In the rows, zero is written as 128.
The rows of X fall into several groups, which share some directions, and each row is roughly a mix of its group's hidden directions.
X (127 x 11):
[[ 74 109  87 104 147 126 126 126 125 121 170]
 [124 143 170 110 141 116  74 145 144 167 137]
 [ 85 110 109  79 124 172 124 119 135 133 102]
 [180 135 126 108 118  98 183 141 136 119 141]
 [155 116 144 141 163 146 141  75 134 118 170]
 [102 119 115 131 108 129  59 148 161 124 136]
 [126 108 123 118 118 170 107 163 169  87 143]
 [126 111  88 142  84 166  99 152 136 109 107]
 [135 127 151  93 153 114 162 140 100 181 139]
 [168 117 120 163 118 105 160 179 136 140 111]
 [ 97 133  82  94 127 161 129 131 173 113 136]
 [120 156 163 161 142 136 128 122 143 177 169]
 [114 113 122  81 126 134 126 132  77  85 153]
 [141 112 148 153 160 168 133 158 174 118 105]
 [165 119 135 165  76 124 104 150 155 110 128]
 [ 84 135  80 106 100 155 120 113 143 157 137]
 [124 104 156  84 177 137 110 142 138 127 164]
 [143  78  94 155 105 136 102 162 125 122 151]
 [111 126 115 108 128 181 129 121 169 144  82]
 [176 128 145 157 135 141 128 141 176 117  89]
 [144 133 144 140 146 146 195 136  93 105 130]
 [100 139 101 121 112 151  93 146 151  77 103]
 [145 129 170 141 167 107 160 106  86 137 138]
 [143 104 155 175 138 141 137 104 135  79 104]
 [133 136  87 121 101 127  92 150 170 148  93]
 [103 145 144 122 130 133  86  76 152 157 104]
 [143  86 128 125 121 127 149 186 160 100 131]
 [ 80 144 155 142 157 141 108 103 143 131  84]
 [127 128 143 156 123 109  65  93 126 151 153]
 [143 171 124 118 181 133 173 111 147 123 131]
 [121 150 118  98 125 116  97 104 115 194 126]
 [141 106 116  86 124 153 111  86  98 168 126]
 [ 68 143 137 102 112 146  82 138 135 113 132]
 [ 93 159 135 131 170 123 149 171 125 155 102]
 [114 108 117 124 117 143 109  81 116 173  84]
 [ 74 166 135 130 120 134  97 121 174 121 127]
 [118 165 147 120 159 108 156 112 145 173  95]
 [191 109 126 145 107 143 120 149 162 101 125]
 [161 118 146 147 153 125 146  99 143 174 169]
 [155 124 159 179 125  91 130 124  97 121 159]
 [150 148 185 122 130 160 159 121 112 106 101]
 [104 117 135 133 179 113 136  84  82 133 126]
 [131  97 109  98 149 142 176 116  82 126 145]
 [ 98 104 106 100 130 157 179 142 106 101 140]
 [131 114 132 158 118 114 132 143 133  81 190]
 [ 87 135  95 111  84 122 100 151 109 133  98]
 [131 120 141 132 140 166 113 119  97  62 143]
 [111 140  96  96 140 114 168 140 100 109  84]
 [119 104 133 108 189 112 162 112 112 130 159]
 [154  95 167 161 122 106 140 127 102 116 171]
 [158 160 126 160  80 141 119 110 148 158 103]
 [175 165 152 173  94 123 124 132 135 126 112]
 [155 123 106 152 107 153 123  90 181 130 105]
 [110 143 108 106 117  89 128 120 169 175 101]
 [126 148  95 158  92 119 136 169 173 142 135]
 [187 132 143 168 140 102 137 126 156 155 126]
 [153 132 152 110 169 109 174 132 115 164 150]
 [153 200 150 144 143 121 155 134 123 119 125]
 [185 114 146 172 153 122 147 133 150 134 151]
 [104 170 158 114 140 119  86  98 161 147 123]
 [125 127 185  99 154 143  90 132 149 108 148]
 [190  95 144 162 122 126 117 140 150 106 132]
 [150 136  88 166  89 106 152 114 123 136  92]
 [127 128  92 122 126 124 192 123  88 124 104]
 [138 163 161 114 159 103  99 103 152 164 118]
 [154 128 137 147 146 109 202 142 132 119 121]
 [128 119 147 145 129 128 101  91  94 139  67]
 [106 106 115 126 127 122  73 135 118 110  73]
 [114 126 112  79 142 121 136 104  75 163 125]
 [127 186 134 137 136 113 102 124 105 115  77]
 [141 129 159 129 146 135 183 117 119 115 181]
 [ 77 142 120 111 136 127 121  94  93 171 112]
 [169  91 132 158 117 100 105 156 158 103 132]
 [ 94  86 147 102 105 156 115 149 109  90 131]
 [161 122 116 159 121 138 155 180 171 125 127]
 [109 135 108 123 116 107 118  96 149 196 139]
 [104 154 133 127 127 128  91 132 168  75 102]
 [132 157  99 172 116 104 102 143 150  87 146]
 [154 139  95  83  74 119 123 135 146 124 147]
 [173 155 125 175 131 100 143 104 143 155 143]
 [127 104 126 116 156 136 130  96 183  87 150]
 [115 120 118 140  95 156 124 158  90  75 115]
 [100 156 128 126 101  98 102  85 161 146 150]
 [134 153 144 184 135  95  97 125 133 163 110]
 [138 140 105 137  96  83 163 147  92  99 140]
 [112 160 144 127 155 110  81 129 120 181 117]
 [112  83 141 145 111 136  87 113 103  92  99]
 [113 134 166 144 147 166 132 163 109  93 160]
 [119 175 120 133  91  83 121 146 158 102 128]
 [125  86 109  76 150 132 135 159 164 133 131]
 [137 117 132 129 100 117 190 173 129 151 113]
 [171 151 153 146  95 110 105  96 134 132  90]
 [ 90 143 146 111 119 120 119  66 162 117 134]
 [169 162 108 159 123 109 115 139 176 123 107]
 [125  92 128 176 128  94 102  96  96 132 143]
 [157 148 138 176 118  92  90 136 151 152 133]
 [112 172 147 112 136 118 106 113 179 151  98]
 [114  87  83 100 104 133 129 152  93 105 119]
 [101 152 127 142 177 105 134  95  83 119 137]
 [109 136 132 164 122  96  81 149  91 103 144]
 [147 164 173 162 119 131 147 135 155  95 104]
 [188  91 109 169 121 124 146 118 132 117 134]
 [111 146 134 104 139  89 113 152  91 125 179]
 [122 143 126 117 113 116  88 104  93 187 126]
 [115 135 124 159 131  88 104 140  80 153 165]
 [105 104 114 185 119 132 137 127  81 103 115]
 [159  88 101 133 104 153 112 106  81 142 121]
 [109 114 146 114 143 148  83  99  85 102 104]
 [149 126 121 117 126 121 159  61 104 161 129]
 [160 138 154 167 106 125 130 112 119 185 145]
 [127 137  97 166  71 121 147 105 145 123 101]
 [145  94 132 146 159  85 145 130 121 131 181]
 [129 122 170 148 139 139 161  92  91 102 157]
 [147 125 159 127 133 131  75  72 130 130 107]
 [ 80 139 137  89 109 127  79 122 155 136 124]
 [ 95 111 124 115 140 175 105 103  98 138  87]
 [133 123 119 129  98 134 134  55 140 148 100]
 [148 116 105 115  80 117 156 120 144  94 169]
 [113 119 112 135 123 153  92 100 140 100  69]
 [ 94 117 108  94 129 181 142  91 145 130 116]
 [ 98 155 132 128 114  97 117  84  90 115  93]
 [117 106 134 155 125 124 169 133 136  65 152]
 [126 149 130 125 105 115  52 106 138 141 126]
 [131 141 176  94 178 131 101 148 140 112 136]
 [154  89 137 148 154 135 115 152 169 117 171]
 [112 174 124 130 115 158 106 119 126 106  71]
 [ 89 164 120 119 146 131 173  94 111 159 135]]

Here is one row of each group, with its name. Which group are the others in?
[176  83 107 134 155 129 165 118 110 120 146]  H
[138 150  91 119  81 118 168 115 154 143 102]  J
[148 140 146 151  78 161 112 128 146  97  94]  E

[121 101 134 115 163 162 126  98 110 184 132]  J
[142 100 116 175 131  83 119 109 122 139 171]  E
[ 87 149 143 100 145  97 159  88 107 138 141]  J
[ 72 128  97 144  87 136 114 130 123  92 129]  J
[169 138 126 128 119  88 118 172 119 127 174]  J
[115  75 109 120 157 127 130 125 151  88 163]  E
[ 76 125 134 127 140 147 134  90  79 108 143]  E
[116 113  97 111 182  82 126 140 125 150 149]  E
[152 129  98 178  78 120 121 120 140 136  99]  J
[169 127 128 152 140 134 188 108  95 116 126]  H
[123 166 115 154  82 120 121 110  96 148  91]  H
